In the data rows, zero lies at 4.5, halfway between 4 and 5.
Here are some points, one per row:
[6 7 7 3 6 5 3 3 3 7 3 6 3 4 4 6 5 5 5 1 7 5 3 5 4 5 0 3 5 4 5 7 7 5 6 4 2]
[6 5 1 5 0 6 5 4 5 4 2 3 3 3 3 3 6 7 5 6 4 6 4 3 1 4 4 2 6 4 4 7 5 4 3 3 5]
[4 4 1 3 2 5 4 6 3 8 6 5 4 2 5 3 5 2 8 6 7 3 2 5 4 2 0 8 4 5 4 2 5 7 3 6 3]
[5 5 3 5 6 2 5 7 4 6 3 0 1 5 7 3 6 1 5 6 4 4 7 2 3 3 4 4 5 6 4 9 4 5 4 2 6]
[3 6 4 0 4 4 3 2 3 7 8 1 5 6 3 5 4 7 5 5 3 5 4 7 7 5 4 7 2 4 5 3 7 3 2 2 6]
[3 4 1 6 3 5 3 1 4 7 5 6 5 7 6 8 4 5 5 5 8 3 6 5 5 6 4 2 5 7 5 4 5 6 5 5 8]
[5 8 2 5 4 4 2 5 3 1 5 5 5 2 4 6 3 2 6 1 3 4 4 5 6 4 5 3 5 1 6 6 4 2 5 4 8]
[6 3 4 5 5 5 2 5 3 4 5 0 5 3 3 5 2 6 3 7 6 2 5 6 7 2 3 3 5 3 5 2 3 4 5 9 3]
[4 6 4 5 3 5 4 7 6 2 5 3 4 8 6 2 3 5 9 3 4 8 3 8 3 3 5 4 7 1 6 2 5 4 2 5 4]
[7 4 5 5 6 4 7 3 3 6 2 4 7 5 4 3 6 3 8 8 7 2 7 2 5 6 2 2 6 2 1 4 4 1 4 2 7]
[7 4 3 5 2 6 6 6 2 5 3 6 6 5 3 6 6 5 3 5 1 1 3 6 5 3 4 3 3 1 3 6 5 3 1 6 5]
[2 5 6 5 4 4 4 4 5 3 3 3 3 1 5 3 6 4 5 6 4 5 7 7 6 3 3 3 4 2 4 5 5 4 8 7 6]
[5 7 5 7 5 4 8 3 9 3 5 2 6 3 4 3 6 5 4 3 4 7 5 3 5 2 4 6 3 6 2 5 5 5 4 5 3]
[6 3 4 9 3 8 4 3 5 5 5 7 8 4 3 2 5 5 5 3 2 6 8 3 5 6 4 6 4 5 6 0 1 3 4 3 3]
[4 2 4 1 5 4 6 5 5 3 5 7 5 4 5 5 5 5 4 4 7 7 6 8 8 3 6 5 6 4 6 7 1 3 4 5 6]
[4 5 3 1 8 4 4 3 5 3 7 5 2 2 7 4 4 6 7 5 2 4 7 0 4 5 5 3 5 3 5 2 6 7 5 3 4]
[4 3 5 5 4 4 5 5 2 1 2 4 8 7 6 6 6 5 3 4 5 5 3 2 4 5 3 7 5 4 5 4 6 7 4 5 5]
[3 3 6 4 5 5 2 4 4 5 2 5 4 7 7 0 4 6 0 5 3 1 4 4 6 3 4 5 4 4 3 4 3 7 6 3 1]
[5 4 3 5 6 4 5 6 4 5 3 6 5 4 4 8 4 5 5 5 3 2 4 5 6 8 3 5 5 5 4 4 5 5 5 5 4]
[1 3 4 7 3 6 4 7 0 5 8 5 6 4 4 4 2 3 6 6 5 7 4 3 2 2 1 3 6 7 3 5 5 5 4 6 5]
[6 4 4 3 5 7 6 7 3 7 6 5 5 7 5 6 3 8 5 5 5 6 3 4 6 3 8 1 4 4 7 7 5 7 4 5 2]
[7 6 4 3 9 7 5 4 6 4 4 7 3 3 6 4 3 4 6 7 5 6 5 4 2 5 6 7 6 6 4 7 5 1 4 8 2]
[3 6 6 5 3 3 5 4 5 4 6 4 4 5 4 5 4 5 1 7 6 6 5 5 3 2 3 4 6 4 5 6 4 5 1 5 4]
[6 5 7 1 5 4 5 5 1 3 3 2 6 3 5 3 3 4 6 5 7 3 3 3 4 3 5 5 5 9 7 5 1 1 7 3 3]
[7 4 4 5 1 4 3 4 3 5 5 5 5 5 5 2 4 5 3 5 3 2 2 4 5 6 3 5 3 4 6 6 5 1 6 3 6]
[4 7 4 2 2 8 8 6 7 6 3 7 6 3 3 5 8 3 5 5 6 3 7 5 6 4 8 6 6 6 7 6 8 6 6 3 4]
[3 4 5 6 6 4 5 5 5 7 5 3 5 4 3 3 7 5 6 4 4 6 2 4 9 7 4 1 5 7 0 3 3 4 4 9 5]
[4 3 5 5 5 1 3 4 5 4 6 5 3 3 3 3 5 3 2 3 2 6 5 4 3 6 5 7 6 3 6 3 5 4 5 5 4]
[7 5 4 6 7 3 3 7 7 8 6 4 4 6 4 2 5 6 5 5 4 4 4 9 5 5 4 3 4 5 8 5 4 5 6 3 7]
[6 2 5 6 7 8 3 3 4 4 5 5 3 4 4 7 6 2 3 2 6 4 1 6 6 3 3 3 4 4 4 6 7 5 4 5 3]
[3 5 6 6 4 7 4 2 6 5 6 4 6 4 4 5 2 4 7 5 6 1 2 4 4 4 6 3 5 1 5 6 3 3 7 3 4]
[3 9 6 5 4 1 3 6 1 5 3 6 4 4 3 7 5 4 3 2 3 5 7 4 3 3 5 1 3 3 2 3 7 3 3 3 4]
[5 4 7 3 2 3 6 7 4 5 7 4 4 4 3 4 6 3 5 4 7 4 4 4 6 4 8 4 1 3 4 6 2 7 6 5 5]
[7 6 3 4 4 5 3 7 6 3 6 4 5 9 3 6 3 5 4 2 6 5 5 4 5 5 3 8 2 4 5 3 4 2 7 5 4]
[4 9 5 6 4 5 4 4 4 4 7 7 4 3 3 6 5 4 4 5 1 6 4 4 6 5 3 3 3 4 3 9 0 5 4 3 3]
[3 6 7 4 3 6 3 5 2 2 3 4 2 6 4 4 6 5 6 4 5 4 5 6 6 7 7 8 4 6 5 5 5 5 2 4 2]
[5 4 6 3 6 5 6 5 2 4 4 8 5 5 2 2 8 4 5 3 6 4 6 3 3 2 4 6 6 5 8 2 5 4 8 4 6]
[5 5 4 4 4 4 5 4 4 6 3 5 5 3 5 5 3 5 7 2 2 3 5 4 2 5 8 6 6 5 5 6 5 4 4 5 2]
[7 6 4 4 5 5 1 4 3 2 6 3 4 3 4 2 4 5 3 6 6 4 4 4 6 6 9 3 5 7 2 1 4 7 0 4 3]
[5 9 4 7 4 6 6 2 3 5 4 1 4 8 5 5 4 7 4 4 3 5 7 4 3 5 4 3 5 4 6 5 5 7 6 7 4]
[0 4 2 6 6 4 4 6 2 4 4 4 3 4 5 7 5 7 4 5 6 5 6 6 7 5 5 4 4 3 6 6 3 3 6 5 4]
[5 6 4 3 3 5 5 3 4 2 2 3 7 6 1 4 3 3 4 6 5 6 4 6 4 4 4 4 2 7 1 3 5 6 4 4 2]
[1 2 5 6 3 4 5 5 6 4 2 6 4 2 4 4 4 5 8 4 7 5 3 2 5 5 6 4 0 5 5 4 6 4 4 4 4]
[5 6 3 6 4 7 4 5 6 5 4 4 4 2 3 5 3 7 4 6 6 6 6 8 6 3 2 2 3 6 7 4 6 4 5 4 4]
[5 5 3 3 3 6 4 5 5 6 3 6 6 6 5 3 2 3 4 5 4 5 5 3 6 4 5 6 2 2 0 5 6 7 7 4 7]
[2 5 8 4 5 4 4 5 7 5 6 6 7 6 3 2 2 5 4 6 5 2 3 3 5 2 6 4 9 4 4 5 7 4 3 4 4]
[3 6 4 5 7 7 6 0 4 6 3 6 3 6 2 5 3 2 4 8 6 4 3 0 0 6 5 6 2 1 8 4 1 6 3 3 7]
[5 4 6 5 4 5 1 4 5 5 2 7 3 5 5 6 5 3 6 4 5 5 3 3 6 5 6 5 7 3 3 5 1 5 4 6 7]
[4 1 5 5 6 5 1 3 8 5 2 3 2 5 3 6 5 3 5 8 1 4 5 2 4 2 6 5 3 6 6 6 8 3 4 4 5]
[0 4 6 3 4 4 5 4 5 4 2 5 5 5 4 5 4 5 7 3 1 5 4 5 3 1 7 3 4 6 4 4 3 3 6 8 5]
[6 4 5 3 6 4 3 6 6 5 6 6 4 5 6 5 4 4 6 5 7 4 8 2 3 2 5 6 5 2 3 1 3 6 4 3 3]
[5 4 4 7 6 5 6 5 5 6 8 5 5 2 5 2 3 6 5 0 5 2 4 4 2 7 4 6 2 5 5 5 5 7 2 8 6]
[4 7 0 5 3 4 5 2 4 0 8 7 6 3 6 3 6 6 6 5 5 6 2 3 6 4 4 5 7 6 3 4 6 6 7 5 5]
[4 3 2 5 4 4 8 5 5 4 5 3 2 4 5 4 4 5 3 2 3 4 4 3 8 3 6 6 7 5 6 5 5 5 5 3 3]
[3 8 5 4 6 0 1 3 4 4 3 5 9 6 5 2 6 3 4 4 6 3 5 7 3 6 5 6 4 4 5 4 7 6 4 6 5]
[5 4 3 4 5 4 1 1 3 5 6 4 5 2 2 5 4 8 3 3 6 6 6 8 1 6 5 5 4 6 3 8 6 5 4 5 4]
[4 6 5 5 5 5 4 6 5 4 3 6 4 5 3 5 3 3 5 3 6 3 6 6 7 7 2 2 6 5 4 4 6 6 4 5 4]
[7 4 5 5 5 3 5 4 4 6 3 3 5 4 6 4 3 4 7 3 6 6 3 3 5 5 4 5 9 4 5 5 4 5 3 5 2]
[4 5 3 4 2 0 6 8 6 8 3 4 8 5 5 6 5 6 3 8 6 8 2 4 3 7 5 7 5 3 5 6 5 3 7 6 3]
[5 2 8 3 2 4 5 6 5 3 6 4 6 4 2 7 5 7 4 6 3 4 4 6 4 9 1 4 5 2 5 3 4 6 3 4 7]
[3 9 7 2 7 6 7 5 6 6 6 5 7 2 6 5 3 6 4 5 3 4 3 1 4 4 4 6 7 5 5 5 3 5 4 5 3]
[6 4 8 5 6 6 5 3 7 2 4 4 4 5 7 5 7 5 6 4 5 5 3 5 5 4 4 4 3 3 4 3 6 2 3 7 4]
[3 5 3 6 7 7 4 6 4 6 3 3 4 5 4 3 6 7 3 3 7 6 4 3 3 5 6 6 5 2 4 3 5 2 3 5 6]
[3 5 5 6 1 4 5 6 5 6 8 2 1 5 5 5 6 2 3 6 5 3 4 5 2 6 7 3 8 3 3 1 7 2 6 5 1]
[6 4 2 4 3 5 2 5 5 4 7 2 9 3 8 5 9 3 5 5 3 2 6 1 4 5 4 4 3 3 6 7 4 7 4 8 4]
[6 5 6 4 3 3 6 4 2 5 5 4 5 6 5 7 6 7 6 5 3 4 6 5 3 5 6 7 4 5 5 3 3 5 3 2 4]
[7 3 8 8 6 2 4 4 5 5 3 4 5 2 6 9 4 7 5 6 3 4 3 6 5 2 6 6 8 7 4 3 4 8 4 2 8]
[6 5 5 5 3 3 7 2 4 9 3 5 4 8 4 5 3 2 6 4 2 6 7 5 7 4 4 6 6 6 4 5 5 6 6 7 4]
[3 3 5 7 4 6 5 6 5 3 4 3 4 7 3 2 4 2 5 6 3 3 5 5 4 4 5 4 5 7 8 5 4 5 3 5 5]
[8 1 5 5 6 5 3 6 2 5 5 7 7 5 4 5 3 6 6 5 4 6 8 5 2 3 6 4 3 4 4 6 6 6 5 4 6]
[4 2 5 6 5 3 7 0 4 4 5 7 3 5 5 4 5 5 4 5 6 5 5 4 6 5 6 2 4 3 6 4 4 3 7 2 4]
[9 5 1 3 6 2 6 7 5 3 6 8 0 6 0 5 5 7 3 4 5 3 5 2 5 3 3 5 5 4 4 4 4 7 4 7 7]
[5 1 5 3 4 5 4 5 6 7 6 6 4 5 9 2 5 7 1 4 4 5 8 7 0 5 6 4 4 7 2 5 4 3 8 5 4]
[3 3 3 6 4 2 3 5 8 5 4 5 7 6 4 5 3 5 4 0 4 4 3 3 3 5 3 2 5 6 6 5 5 5 4 2 5]
[4 4 3 1 4 3 5 4 8 2 4 4 4 7 3 6 6 3 5 4 5 2 4 4 1 7 3 1 5 7 4 4 3 4 6 6 4]
[3 2 3 4 6 5 6 4 4 4 5 2 6 4 2 5 3 1 4 4 4 5 9 4 5 6 5 6 5 4 6 7 4 5 4 4 1]
[6 6 6 5 4 5 5 7 5 2 3 5 2 6 9 5 2 3 4 8 4 8 3 3 6 7 3 3 2 6 7 5 4 6 4 4 4]
[6 4 4 8 2 5 8 5 4 1 6 4 4 3 6 7 0 3 2 4 5 2 6 7 5 4 6 8 5 5 3 5 5 4 3 4 6]
[3 2 3 5 4 4 1 2 6 5 4 4 5 7 7 5 4 6 6 3 4 5 4 7 5 1 4 7 4 5 3 6 1 3 3 2 3]
There is one direction along which these points spread out most. How many in every 100 of the points above lie lower along it than each point below? Answers are rounded to whole numbers. More than half of the points above lie lower than the first one.
[4 5 3 4 8 5 8 6 4 2 6 4 3 5 6 4 9 5 7 6 2 2 4 7 4 4 4 5 3 4 2 3 4 4 5 3 3] 37
[5 5 4 5 3 3 2 6 5 6 4 9 4 3 5 4 7 3 3 7 3 5 5 5 5 5 4 5 6 6 6 3 3 3 2 4 3] 43
[5 4 4 4 4 5 3 5 3 5 3 2 4 2 2 8 4 5 3 4 5 5 2 3 3 4 5 5 1 5 5 3 4 5 9 5 5] 67
[6 6 5 6 4 8 4 5 5 4 4 3 3 4 5 5 7 2 4 2 6 7 3 5 4 5 5 4 7 4 4 3 3 6 7 4 6] 51
[4 1 6 3 4 5 5 7 5 5 6 5 4 5 5 3 3 3 6 2 3 7 3 5 3 8 3 4 4 4 3 5 7 5 8 1 1] 35
[2 3 5 2 6 7 6 4 2 4 4 5 4 4 6 3 3 4 2 4 4 6 7 3 4 8 5 2 4 7 5 4 4 2 3 6 6] 27
[4 3 5 5 5 5 6 3 5 6 7 6 6 7 5 8 6 1 2 4 5 4 4 4 4 2 4 4 5 5 3 3 5 3 2 4 5] 49
[6 3 5 1 2 7 5 3 5 8 5 3 3 2 6 5 5 4 4 3 4 8 6 1 7 4 3 5 4 4 7 3 4 2 3 4 8] 27
[6 4 3 4 5 0 7 1 3 4 5 5 4 3 7 2 4 1 4 4 3 5 1 7 5 4 6 3 2 2 7 4 5 4 4 8 5] 58
[6 3 9 4 3 5 3 2 6 3 6 3 2 4 4 5 3 6 4 7 5 4 6 6 7 7 5 7 4 4 1 6 7 3 7 5 7] 77
[5 4 4 4 9 5 6 5 6 4 4 4 9 2 5 4 4 2 2 4 4 7 5 5 4 5 6 4 3 4 3 2 5 6 5 3 5] 29
[4 5 4 2 7 7 3 5 3 7 5 4 3 6 4 4 6 2 3 5 0 4 1 6 4 5 4 6 7 6 5 5 4 5 6 4 8] 41
[2 4 3 3 4 6 7 4 5 6 1 4 3 2 8 5 2 5 2 3 7 2 5 7 2 5 1 5 4 2 4 2 2 5 3 3 6] 58
[4 5 6 8 6 2 6 7 4 5 6 5 3 7 7 5 6 7 5 3 6 5 4 2 5 5 4 6 2 7 5 4 5 2 3 3 5] 39
